(in the rows, 128 means zero)
Each path below is one point turned by a fixed rotation once a step. After each direction that follows a path, write how fast that rotation turns it, in degrees per step (0 if it stays still).
Each turn is a multiple of 5 degrees from 10 to 175, or 0.
Each row of a path follows its step; steps can be skipped.
Path 1:
step 0: [130 123 135 123 129 117 131 132 123 129 114 127 143 128 118 145 132 122
 128 129 117 128 130 128 134 118 135 117 124 135 126 131 111 131 125 146
 130 128 128 121 125 130 124]
step 1: [131 140 128 130 134 127 116 127 128 131 134 129 138 120 130 121 131 123
 131 112 131 128 118 125 123 135 129 129 134 138 134 136 128 122 135 117
 127 141 136 124 124 150 120]
step 2: [111 123 126 140 138 137 123 123 127 127 132 132 136 126 130 139 139 122
 138 126 120 121 126 131 124 116 124 128 127 123 133 125 136 126 139 136
 123 116 110 125 125 122 131]
step 3: [125 118 129 128 129 140 133 132 138 123 127 121 130 123 132 131 140 133
 126 120 125 145 131 137 129 126 136 140 128 132 128 126 116 137 128 119
 122 126 151 132 132 127 125]
step 4: [134 121 138 120 123 123 127 126 131 126 128 142 128 118 137 126 122 131
 115 118 128 145 127 128 121 127 134 119 116 130 128 125 134 126 137 133
 128 120 109 124 124 136 137]
step 5: [119 121 125 134 123 117 141 131 118 141 136 134 138 130 117 129 131 131
 127 129 133 119 122 133 136 125 139 129 118 136 135 129 115 126 129 138
 121 126 136 121 129 132 116]
step 6: [131 141 123 136 136 133 109 138 135 127 129 130 137 129 123 132 124 127
 124 115 134 128 128 133 119 144 127 130 123 127 137 117 140 122 129 127
 122 130 134 118 139 134 134]
step 7: [116 124 134 141 126 134 140 126 130 135 126 131 130 138 124 135 134 137
 135 131 118 139 123 120 126 121 117 127 124 115 134 127 119 124 136 127
 118 135 121 124 124 120 141]
step 8: [134 119 121 129 126 123 129 137 133 123 134 132 136 131 133 119 131 129
 121 135 126 145 130 128 128 132 143 140 140 134 134 129 137 123 131 127
 128 123 147 136 120 124 134]
Speeds:
[126 125 129 124 128 127 125 128 126 128 123 128 130 128 128 127 130 127
 126 127 128 125 129 126 124 129 126 127 127 130 126 127 131 126 129 129
 126 126 128 127 127 124 131]
160
[127 129 127 127 129 128 129 130 131 129 126 127 128 129 128 127 127 130
 126 128 128 124 128 130 127 127 130 130 133 133 130 127 123 128 126 128
 128 125 131 128 127 130 133]
145
Path 2:
step 0: [137 135 122 125 126 130 132 131 118 127 119 127 132 141 123 127 132 121
 114 121 131 131 124 132 127 125 130 128 123 124 124 140 136 138 127 124
 136 132 132 132 138 133 123]
step 1: [138 128 129 133 131 126 128 127 128 120 119 128 115 130 130 133 127 124
 126 117 134 126 126 136 130 117 135 118 123 133 130 123 134 132 142 125
 129 130 129 140 128 117 135]
step 2: [126 124 127 129 118 128 126 130 134 136 126 123 130 123 121 132 117 116
 124 117 128 131 119 121 129 129 129 123 130 120 140 126 120 132 131 119
 128 126 122 130 124 115 140]
step 3: [134 129 136 128 126 131 133 129 136 134 124 114 135 127 119 128 122 126
 122 133 128 130 120 123 130 139 136 134 126 130 127 134 127 129 132 123
 119 130 119 140 143 133 124]
step 4: [139 121 138 129 141 140 123 126 131 114 121 127 134 125 123 132 126 128
 134 116 126 134 123 126 125 136 122 127 127 135 119 131 128 133 136 133
 126 126 130 136 127 130 123]
step 5: [131 123 133 124 136 124 121 126 124 134 120 132 136 124 115 128 126 122
 134 128 127 129 120 120 125 123 132 122 131 128 131 119 138 138 125 122
 131 122 139 131 114 136 131]
step 6: [122 137 123 131 130 125 139 132 120 130 126 130 136 127 116 134 118 126
 133 121 138 127 126 124 135 119 129 130 123 132 133 127 133 139 116 124
 125 135 125 134 134 134 118]
step 7: [129 132 122 124 129 139 128 126 124 114 129 114 121 132 135 134 116 131
 136 121 128 134 123 125 125 122 130 120 122 125 135 123 134 131 133 127
 120 133 136 129 139 130 124]
step 8: [134 129 129 123 118 127 119 128 131 115 130 124 132 133 128 122 120 112
 126 123 125 135 129 130 127 129 130 124 121 120 132 127 134 122 123 112
 128 114 132 131 124 128 129]
Speeds:
[126 130 130 128 126 128 129 128 129 127 132 125 131 133 130 127 123 127
 129 129 125 129 128 126 128 130 130 129 129 130 131 128 124 126 130 130
 126 128 130 128 129 126 126]
80
Path 3:
step 0: [123 118 133 128 125 149 116 135 128 113 123 125 125 134 132 129 122 132
 124 124 129 133 122 129 125 135 125 119 125 127 132 125 120 127 136 130
 123 122 123 114 126 130 135]
step 1: [136 128 129 131 136 132 125 126 121 123 120 132 136 122 140 130 136 130
 132 125 130 133 120 130 132 149 128 127 132 130 130 130 121 127 144 120
 121 121 128 122 122 131 122]
step 2: [125 124 127 132 131 129 123 124 117 121 131 128 133 126 142 131 123 127
 131 120 123 133 122 130 126 119 127 140 136 132 132 129 116 135 142 126
 124 137 130 135 113 137 131]
step 3: [130 128 136 136 125 138 136 126 128 127 118 131 117 129 131 118 117 127
 134 126 120 136 124 137 124 129 120 125 134 134 126 128 121 122 138 139
 126 125 133 136 117 133 141]
step 4: [128 129 128 136 121 128 123 114 135 135 120 145 129 132 135 126 128 132
 134 126 124 138 128 121 141 138 120 125 138 129 120 125 129 131 131 125
 130 128 133 135 123 138 129]
step 5: [114 128 132 131 117 131 114 115 129 129 130 132 120 134 127 136 128 130
 120 118 118 137 131 124 134 121 129 127 136 136 129 129 115 133 136 128
 127 129 128 123 135 130 135]
step 6: [127 123 136 129 118 129 124 126 131 122 116 124 121 133 135 134 127 136
 130 118 128 130 123 130 124 140 131 111 127 131 120 123 123 126 141 130
 134 125 119 117 132 127 137]
step 7: [127 120 128 120 130 136 116 127 131 118 125 125 128 132 140 137 138 132
 138 123 135 134 127 124 137 142 133 127 138 129 130 124 124 133 132 121
 124 125 123 124 114 131 124]
step 8: [125 123 135 132 128 131 134 125 118 120 125 118 129 125 136 139 134 120
 127 121 127 138 125 130 128 129 130 138 136 137 135 140 109 125 136 130
 129 125 127 130 123 135 128]
Speeds:
[131 129 128 125 126 130 125 127 128 127 126 128 130 128 128 131 127 128
 129 128 129 129 123 126 127 128 130 127 126 126 131 128 127 130 130 125
 126 128 127 126 132 121 129]
60
[127 129 125 126 128 127 125 128 133 129 129 126 132 129 130 128 130 128
 131 127 126 125 129 126 130 128 127 130 130 128 128 127 132 127 131 127
 127 133 129 128 126 129 127]
135
[128 129 127 126 130 129 131 126 127 129 127 124 128 127 125 129 129 129
 127 126 126 130 127 127 127 130 127 126 129 132 128 133 130 125 128 130
 124 128 131 126 129 127 132]
145
Path 4:
step 0: [123 134 127 126 117 123 121 127 129 125 143 133 139 114 136 125 133 134
 123 120 127 127 137 118 133 115 137 124 123 118 137 130 131 124 124 128
 125 138 124 121 118 120 125]
step 1: [133 138 129 137 139 129 126 120 125 133 127 141 146 135 130 121 142 128
 132 143 133 124 122 131 138 125 120 129 133 136 130 118 126 125 129 128
 126 122 129 119 128 124 132]
step 2: [131 127 127 119 131 132 136 125 132 132 122 149 115 127 129 128 124 128
 134 130 131 138 131 132 126 125 134 116 130 119 120 123 137 130 123 115
 134 116 136 134 127 126 120]
step 3: [131 130 123 123 117 130 140 129 125 127 133 130 126 112 131 125 138 118
 112 124 132 121 132 125 117 137 134 126 120 136 126 124 128 121 137 123
 122 134 120 131 122 116 126]
step 4: [118 129 130 137 121 119 126 127 131 126 140 134 131 135 122 125 131 122
 122 133 137 125 127 124 138 120 118 128 125 132 118 119 125 135 133 133
 121 114 119 135 142 138 134]
step 5: [133 138 125 119 125 136 124 140 123 133 137 126 123 137 121 139 119 122
 132 137 128 130 134 119 129 115 128 119 120 126 136 125 133 130 122 120
 144 125 137 131 129 123 130]
step 6: [129 117 131 119 126 131 133 117 126 122 121 131 136 128 116 127 137 130
 123 127 139 127 138 119 124 124 139 134 127 136 140 123 125 137 123 134
 128 137 123 123 122 116 119]
step 7: [125 132 124 134 117 124 130 130 130 132 122 139 147 117 131 131 132 129
 127 135 127 138 127 136 137 135 130 122 126 122 135 127 117 139 126 137
 124 115 133 130 132 137 126]
step 8: [139 146 136 124 125 128 141 125 128 146 128 127 130 128 124 128 115 125
 137 142 136 123 122 129 120 129 130 128 128 126 128 131 139 127 126 116
 123 127 126 129 126 130 126]
Speeds:
[129 130 129 128 129 131 129 128 128 130 125 129 125 128 125 129 127 127
 126 126 129 128 133 126 123 126 127 125 131 127 127 133 127 127 126 127
 131 127 127 125 128 128 129]
115
Path 5:
step 0: [142 136 137 130 128 137 129 121 129 128 127 132 118 131 125 130 129 124
 118 135 120 133 136 130 129 125 134 122 122 137 143 133 121 125 120 119
 132 125 120 119 140 116 135]
step 1: [140 134 132 143 127 132 117 139 128 128 139 130 119 135 129 128 124 120
 128 139 126 125 120 135 138 144 124 123 124 122 126 130 121 125 120 118
 132 129 136 131 134 131 135]
step 2: [132 127 126 129 133 130 125 121 133 130 135 122 119 131 134 124 122 125
 131 143 121 136 120 136 128 140 145 129 128 128 128 137 132 120 118 135
 121 114 129 129 118 122 134]
step 3: [117 136 140 124 128 129 121 134 122 129 132 120 114 128 132 117 132 122
 122 129 113 134 123 139 119 131 126 136 127 132 131 140 126 132 129 124
 135 126 136 123 129 116 134]
step 4: [117 128 136 137 138 122 120 127 122 126 135 128 125 130 135 138 129 132
 122 138 124 116 127 125 130 138 126 134 125 120 129 145 131 130 125 130
 131 121 121 133 144 121 134]
step 5: [137 132 131 123 135 126 128 115 116 124 121 135 124 126 123 127 129 132
 128 132 123 127 128 137 137 139 135 130 132 132 132 133 128 124 133 112
 128 109 124 125 137 116 134]
step 6: [124 119 137 135 125 130 106 131 126 133 136 125 125 126 121 117 129 123
 128 127 130 128 126 144 143 134 128 125 129 125 127 121 132 127 126 121
 131 122 133 129 140 121 133]
step 7: [126 124 134 131 129 125 125 118 141 136 128 120 117 138 134 126 135 124
 126 134 126 120 135 133 135 130 145 129 135 132 132 131 134 126 120 131
 134 117 127 146 127 125 132]
step 8: [123 136 135 126 127 129 130 130 126 124 123 121 110 121 129 127 138 121
 135 137 126 132 138 132 129 130 137 130 132 136 121 131 127 131 119 114
 142 133 131 121 138 123 138]
Speeds:
[130 128 129 124 130 128 132 123 129 125 128 130 128 129 128 128 131 129
 129 127 131 129 124 128 124 130 130 128 131 127 128 128 131 127 123 128
 130 126 128 127 129 129 128]
135
[129 127 128 131 125 128 130 127 129 126 129 130 125 126 125 125 129 128
 126 128 125 129 127 130 130 126 128 128 127 128 128 125 128 128 124 126
 126 128 123 132 128 133 128]
60
Path 6:
step 0: [136 125 119 116 127 133 126 128 130 127 139 124 125 125 126 129 132 136
 127 120 142 134 120 139 119 126 133 122 132 125 127 129 111 123 124 127
 136 123 136 129 123 123 122]
step 1: [126 130 127 127 138 129 133 125 117 132 133 128 130 127 135 130 128 145
 128 133 132 126 129 124 125 128 139 129 124 121 121 123 124 145 142 128
 127 123 116 135 124 133 133]
step 2: [128 132 125 126 125 129 124 122 132 127 125 134 132 127 134 125 119 116
 132 135 127 131 133 125 117 126 114 130 122 123 141 135 137 138 137 137
 135 134 124 127 132 136 137]
step 3: [120 132 133 129 117 132 129 137 132 122 126 134 130 130 129 132 140 115
 129 129 127 126 130 135 125 119 115 119 125 125 124 128 113 126 115 134
 129 122 134 132 122 132 124]
step 4: [126 125 137 137 132 113 129 140 122 127 125 117 134 127 125 140 132 123
 130 123 130 127 121 137 132 126 139 126 131 119 121 112 129 127 134 124
 130 124 129 127 131 125 134]
step 5: [131 135 115 122 130 126 126 126 138 126 133 129 130 144 126 120 116 120
 124 123 127 123 121 129 125 132 139 133 123 129 132 116 134 134 132 121
 131 138 127 119 127 133 129]
step 6: [124 126 120 120 131 127 131 125 135 134 133 127 123 123 136 117 131 129
 134 131 122 121 128 124 142 126 131 123 111 132 133 133 124 133 113 138
 127 118 130 127 123 132 122]
step 7: [129 119 128 126 128 128 118 137 120 127 127 124 117 112 124 135 129 137
 130 131 128 131 121 130 134 118 128 125 140 128 134 129 128 135 130 140
 134 131 140 132 136 135 134]
step 8: [131 135 123 130 127 130 119 120 124 126 122 139 138 132 128 131 129 136
 118 128 124 122 121 137 113 134 131 126 133 122 127 121 120 131 131 129
 125 137 127 138 140 129 119]
Speeds:
[128 133 126 130 129 128 126 132 126 131 130 127 129 128 130 126 128 132
 127 128 126 128 128 131 126 132 129 128 128 128 126 126 128 124 131 126
 132 128 126 127 127 129 128]
95
Path 7:
step 0: [113 127 131 119 140 126 122 125 127 131 126 130 129 134 134 113 126 125
 131 123 141 120 129 123 128 127 140 129 125 131 123 123 123 129 116 128
 125 131 121 127 132 117 134]
step 1: [134 123 129 128 124 122 131 120 132 121 131 132 133 125 129 131 141 126
 126 131 121 115 120 129 123 126 128 128 138 132 138 132 112 128 118 125
 124 115 128 125 138 129 124]
step 2: [125 128 124 130 134 140 125 133 129 135 118 143 131 128 131 127 121 118
 117 128 134 121 130 119 123 119 136 121 116 126 129 128 125 128 125 127
 130 126 122 123 125 120 117]
step 3: [116 119 123 122 129 120 131 128 131 136 128 124 126 132 133 132 137 125
 138 131 132 120 114 129 122 139 137 124 132 128 132 129 120 128 118 128
 119 131 126 135 136 122 131]
step 4: [126 131 137 127 136 134 125 130 129 121 128 137 129 117 120 121 121 130
 119 123 125 124 122 120 123 121 132 128 128 137 132 130 120 132 117 127
 129 110 124 126 139 124 129]
step 5: [135 130 122 127 127 126 116 127 131 133 115 138 136 141 134 124 136 116
 130 133 130 119 125 130 126 127 125 120 130 120 134 131 119 128 122 126
 126 132 121 130 130 116 125]
step 6: [112 117 130 131 132 134 133 127 135 135 126 130 122 120 135 132 128 137
 128 122 131 122 118 128 127 124 141 126 133 131 135 137 129 122 117 130
 124 118 125 124 127 124 121]
step 7: [127 128 128 123 140 121 126 131 128 120 120 139 135 130 121 126 123 118
 126 135 133 129 119 122 126 135 129 118 130 131 133 115 116 126 118 130
 127 127 122 126 136 130 131]
step 8: [129 132 132 131 130 134 128 130 136 130 124 128 119 134 132 132 132 126
 127 134 130 113 127 124 128 122 129 126 126 121 132 146 123 127 119 127
 123 117 132 133 137 112 132]
Speeds:
[128 127 130 125 130 128 128 129 127 126 129 129 130 123 127 128 125 128
 126 127 127 129 130 127 132 126 128 129 126 129 132 125 129 128 126 129
 128 132 127 130 126 123 125]
155
[128 127 127 132 127 125 127 130 129 128 130 125 131 128 126 125 130 130
 128 130 129 132 130 126 131 128 125 129 127 128 126 128 132 129 132 127
 125 128 130 128 129 129 124]
0
Path 8:
step 0: [127 144 117 127 129 128 126 132 127 129 125 127 124 112 133 149 123 129
 132 122 135 142 132 114 131 125 127 128 125 130 128 127 129 125 129 122
 121 131 129 124 131 135 129]
step 1: [124 140 113 125 129 128 125 135 128 129 125 129 122 118 126 128 136 128
 128 139 122 139 126 118 127 139 136 124 122 135 128 117 119 128 138 130
 131 123 134 141 129 133 131]
step 2: [135 130 125 128 130 127 131 130 134 145 129 122 118 119 142 120 129 117
 123 136 128 138 137 116 127 142 123 120 125 130 124 127 125 128 125 130
 136 130 123 130 128 131 124]
step 3: [128 133 132 128 122 130 132 125 123 133 131 136 118 126 133 131 125 123
 137 121 126 137 131 107 139 133 130 127 121 130 130 131 121 124 132 131
 126 143 120 125 130 140 131]
step 4: [126 132 111 131 128 136 126 127 111 139 119 127 122 121 120 128 127 124
 134 126 125 135 137 116 132 124 134 124 123 139 132 132 128 124 137 124
 131 123 123 134 128 128 136]
step 5: [137 128 123 122 128 120 130 130 115 133 125 121 120 121 133 131 127 126
 122 131 133 140 133 121 121 135 136 110 121 135 128 128 135 129 130 130
 127 127 136 133 141 136 125]
step 6: [119 122 127 119 137 128 131 136 132 130 132 130 122 114 124 126 124 128
 130 134 124 143 134 113 133 136 133 121 116 128 127 133 128 126 125 143
 128 131 127 121 132 136 128]
step 7: [116 134 127 125 123 132 127 136 125 133 129 121 124 118 127 138 130 121
 125 124 124 130 148 117 136 137 130 127 132 140 133 130 127 133 128 131
 124 127 115 132 124 135 132]
step 8: [125 133 128 122 127 133 135 125 117 126 126 115 125 125 128 132 127 122
 118 127 128 142 125 118 132 140 132 123 122 131 137 119 127 123 139 119
 134 129 119 135 139 131 129]
Speeds:
[128 129 130 128 131 130 126 130 130 129 130 128 125 129 128 128 126 131
 131 129 132 127 127 128 129 130 127 128 125 128 128 129 131 127 125 127
 129 133 128 123 127 130 129]
110
[129 128 129 127 129 126 129 127 128 126 131 130 131 126 128 131 126 128
 126 125 128 132 121 125 130 126 127 127 128 124 126 130 126 127 130 128
 128 130 128 125 130 129 127]
130
[128 127 125 129 131 129 127 128 129 133 128 125 130 124 128 128 126 126
 127 128 129 128 130 128 128 125 124 127 130 128 127 132 129 129 127 126
 129 126 126 126 125 125 128]
155
Path 9:
step 0: [126 121 115 136 122 128 125 130 139 122 126 128 123 123 139 119 125 131
 124 128 122 119 135 125 134 121 111 131 126 122 126 132 139 126 142 119
 129 131 125 133 116 123 129]
step 1: [135 137 138 143 132 142 122 138 130 118 129 128 135 129 133 120 141 126
 135 135 131 128 125 133 127 116 129 126 135 130 137 126 132 133 126 133
 120 128 126 129 118 119 129]
step 2: [121 128 116 131 130 127 122 123 134 124 127 120 126 129 134 140 126 119
 130 136 119 133 130 134 108 123 122 131 125 131 124 127 134 130 131 142
 140 134 124 125 122 114 128]
step 3: [120 123 135 125 131 139 131 130 139 129 128 125 123 128 131 128 139 128
 123 123 135 127 145 120 119 118 126 132 141 126 135 137 140 131 122 126
 136 127 123 140 124 133 131]
step 4: [123 130 130 126 133 146 111 124 126 128 126 133 123 129 142 136 132 123
 131 127 129 124 125 126 127 118 131 137 113 121 132 134 124 120 136 123
 126 136 131 124 119 126 136]
step 5: [126 131 123 137 124 133 127 136 131 129 124 123 119 123 130 110 124 131
 129 130 124 121 141 120 113 129 128 117 126 127 132 139 129 131 126 130
 127 141 135 121 116 121 125]
step 6: [123 113 124 130 122 132 121 131 138 117 126 125 139 128 139 124 128 129
 132 130 132 123 126 138 121 113 123 126 134 116 132 131 121 138 132 130
 122 128 128 137 131 122 140]
step 7: [112 125 143 132 136 134 121 132 120 126 123 134 133 123 129 127 125 121
 120 139 135 132 126 132 119 129 126 128 129 132 134 125 135 131 127 140
 138 139 130 130 113 122 127]
step 8: [117 127 112 130 126 135 128 118 134 127 126 134 131 127 135 125 127 117
 120 129 124 121 145 122 126 117 120 128 134 132 120 125 137 126 130 123
 136 127 132 124 123 127 142]
Speeds:
[128 127 126 130 130 124 131 125 130 128 125 128 129 127 124 129 127 128
 130 127 129 130 126 125 129 127 129 133 128 130 131 127 126 130 126 126
 125 130 130 128 128 130 126]
0
[131 125 129 127 129 129 122 126 126 125 127 127 129 130 128 127 128 130
 127 131 129 128 125 128 125 128 128 131 122 132 128 128 127 128 127 128
 129 126 128 128 130 129 128]
145
Path 10:
step 0: [122 125 129 119 127 142 130 125 135 128 127 132 117 126 131 124 119 116
 128 130 115 132 123 121 131 128 134 130 131 134 127 130 129 123 121 135
 131 126 131 123 148 132 117]
step 1: [126 128 126 127 118 138 131 125 121 136 136 123 135 125 135 118 133 136
 120 128 123 120 140 131 140 134 116 120 126 124 117 130 132 129 137 135
 134 128 128 136 122 128 128]
step 2: [128 136 130 124 119 120 119 119 133 121 120 133 133 127 132 120 119 136
 138 131 119 126 126 136 125 128 131 131 118 135 135 134 129 116 120 128
 128 134 129 130 136 119 136]
step 3: [134 126 130 125 134 139 127 127 123 132 127 134 119 126 129 138 132 118
 131 138 111 136 138 132 130 116 118 124 136 129 123 123 136 121 129 139
 129 122 124 128 131 131 128]
step 4: [130 137 134 123 121 129 136 113 126 125 130 124 128 124 132 115 122 131
 114 130 135 133 127 130 126 130 118 120 131 131 125 133 116 134 132 139
 125 138 135 126 128 120 130]
step 5: [125 130 127 121 115 121 117 132 134 124 123 138 127 125 119 135 124 125
 120 122 116 124 133 133 133 137 134 127 133 132 115 129 129 114 125 125
 124 123 128 129 140 129 134]
step 6: [128 129 133 123 114 135 134 127 135 134 127 128 116 137 143 123 132 120
 132 136 126 129 130 128 128 130 111 135 131 134 130 129 135 127 130 134
 137 126 125 128 127 126 114]
step 7: [127 135 126 120 122 128 121 122 115 130 132 130 128 116 131 126 116 131
 126 132 128 119 133 127 127 124 123 129 118 120 116 126 121 123 121 131
 134 131 137 131 118 117 139]
step 8: [131 125 129 126 123 122 136 118 128 128 113 135 124 131 130 136 122 134
 124 131 113 130 123 125 121 125 128 122 123 135 127 127 133 119 135 128
 132 121 122 123 148 129 130]
Speeds:
[129 129 133 128 128 129 130 128 125 129 129 128 128 131 132 128 128 124
 130 126 130 129 128 125 131 126 130 126 128 131 126 132 129 127 129 129
 128 126 126 129 124 131 127]
130
[129 129 128 128 130 125 129 124 127 133 131 131 129 127 127 128 129 130
 126 127 129 127 130 126 128 132 127 126 126 130 129 131 124 128 124 127
 130 128 126 131 127 127 130]
125
[123 128 130 129 124 128 130 131 129 128 133 128 127 124 127 126 129 128
 129 129 127 125 125 125 128 131 129 130 129 127 128 130 129 126 128 128
 130 125 127 127 127 126 126]
65
[127 132 128 126 131 126 129 128 126 126 126 131 131 130 128 127 130 125
 127 130 127 126 128 130 125 127 132 129 128 125 127 129 128 125 127 125
 128 127 125 129 132 128 125]
130
